In the data rows, the value 128 means zero.
Here are some points:
[123 164 146 134 135 144 123 115]
[ 89 152 161 103 163 107 152 117]
[118 145 153 117 140 132 137 136]
[117 142 157 116 138 130 136 135]
[117 145 149 116 136 129 138 136]
[117 144 152 116 136 130 135 134]
[116 143 154 118 133 130 135 132]
[116 143 151 118 133 136 138 136]
[116 141 151 118 137 134 137 131]
[118 147 146 118 134 132 137 132]
[116 141 150 122 132 134 136 133]
[119 144 148 120 131 134 133 133]
[119 146 149 118 132 135 135 130]
[116 144 147 119 129 140 137 131]
[118 146 148 117 131 135 136 130]
[118 147 144 117 132 137 134 132]
[116 140 143 120 127 141 138 129]
[117 145 145 121 128 139 136 129]
[207 138 111 117 127 130  99  96]
[170  94  61  20 161 158  80  97]
[172  96  59  61 152 175 101  96]
[175  96  64  96 153 140 119  96]
[174  93  63 123 149 117 135  96]
[ 32 104  61 143 127 169 142 105]
[ 56  99  64 162 109 184 141 114]
[200  96  61 189  96 132 136 124]
[204 139 176 208  86  92 137 133]
[203 140 181 153  80  89 136 104]
[200 137 160 114 124  90 123  96]
[208 143 116 118 121 127  96  97]
[170  95  62  13 153 164  74  95]
[ 94  98  59  42 183 186  94  94]
[  0 107  64  69 232 204 108 103]
[  0 105  62  97 208 219 120 100]
[116  99  61 129 186 165 137 100]
[ 88  97  60 155 156 162 138 108]
[ 89  97  63 181 135 159 139 126]
[202 142 176 213 107  83 134 139]
[116 145 177 195  77  85 134 188]
[116 144 175 181  89  84 137 181]
[117 149 178 169 100  87 137 178]
[116 149 178 154 112  88 133 166]
[117 146 177 149 121  89 139 167]
Then 10 other points, each followed by its number:
[116 145 178 144 123  86 135 157] 0
[118 144 176 137 124  92 137 156] 1
[117 142 178 131 125  98 138 149] 2
[116 145 178 119 125 101 138 149] 3
[114 145 178 120 128 108 135 147] 4
[113 146 174 118 126 116 135 149] 5
[115 146 172 118 127 112 135 145] 6
[117 145 167 121 124 118 140 141] 7
[115 146 162 118 122 122 132 140] 8
[115 147 160 117 128 124 135 141] 9
Which of these numbered points is nearest to each point below by angle, seen from the average point of the first points? Its number follows each.
[116 143 161 121 127 122 136 141] > 5
[116 145 180 126 124 106 134 149] > 4
[118 144 176 136 125  93 138 156] > 1
[116 149 154 121 128 132 136 133] > 9
[114 161 183 118  95 117 171 158] > 7
[117 147 159 116 127 125 136 141] > 9
[114 144 149 118 126 134 136 130] > 9
[115 147 168 118 124 117 138 137] > 7
[119 146 180 120 125 105 136 153] > 3
[118 148 169 118 125 110 135 144] > 6
[119 145 178 129 128  97 137 154] > 2
[116 148 178 121 127 106 136 150] > 4
[116 146 179 233 123  90 136 210] > 0
[176  93  64  31 157 146  85  96] > 3
[114 143 173 116 122 117 139 146] > 5
[117 145 164 117 127 119 138 137] > 7
[118 147 180 127 128  96 139 154] > 2
[117 144 178 136 125  92 137 157] > 1
[118 149 149 118 124 133 141 130] > 9
[115 147 179 126 121  99 139 150] > 3
[117 145 164 123 126 123 136 136] > 7
[  0 106  58  75 194 206 110 102] > 9
[114 147 158 117 126 125 136 138] > 9
[115 145 176 122 125 100 136 152] > 3
[114 145 154 120 127 130 138 136] > 9
[117 150 178 213 114  82 135 196] > 0
[115 144 155 122 125 127 136 134] > 8
[206 140 165 121 120  85 121  94] > 2
[114 143 167 120 124 120 136 137] > 7
[117 147 174 122 128 110 135 144] > 4
[114 142 163 121 124 123 138 138] > 7
[203 138 172 119 118  84 126  96] > 2
[120 144 179 119 125 102 136 150] > 3
[117 143 157 118 129 124 134 138] > 9
[202 141 163 120 123  87 122  94] > 2
[116 145 179 213  57  86 136 200] > 0
[118 146 172 118 128 115 138 147] > 6
[117 145 168 119 122 113 136 141] > 6
[117 150 177 115 123 110 136 144] > 6
[115 146 139 120 126 140 137 125] > 9
[116 144 165 116 123 121 135 140] > 8
[120 151 164 131 126 119 136 134] > 7
[118 146 183 214  61  88 142 199] > 0
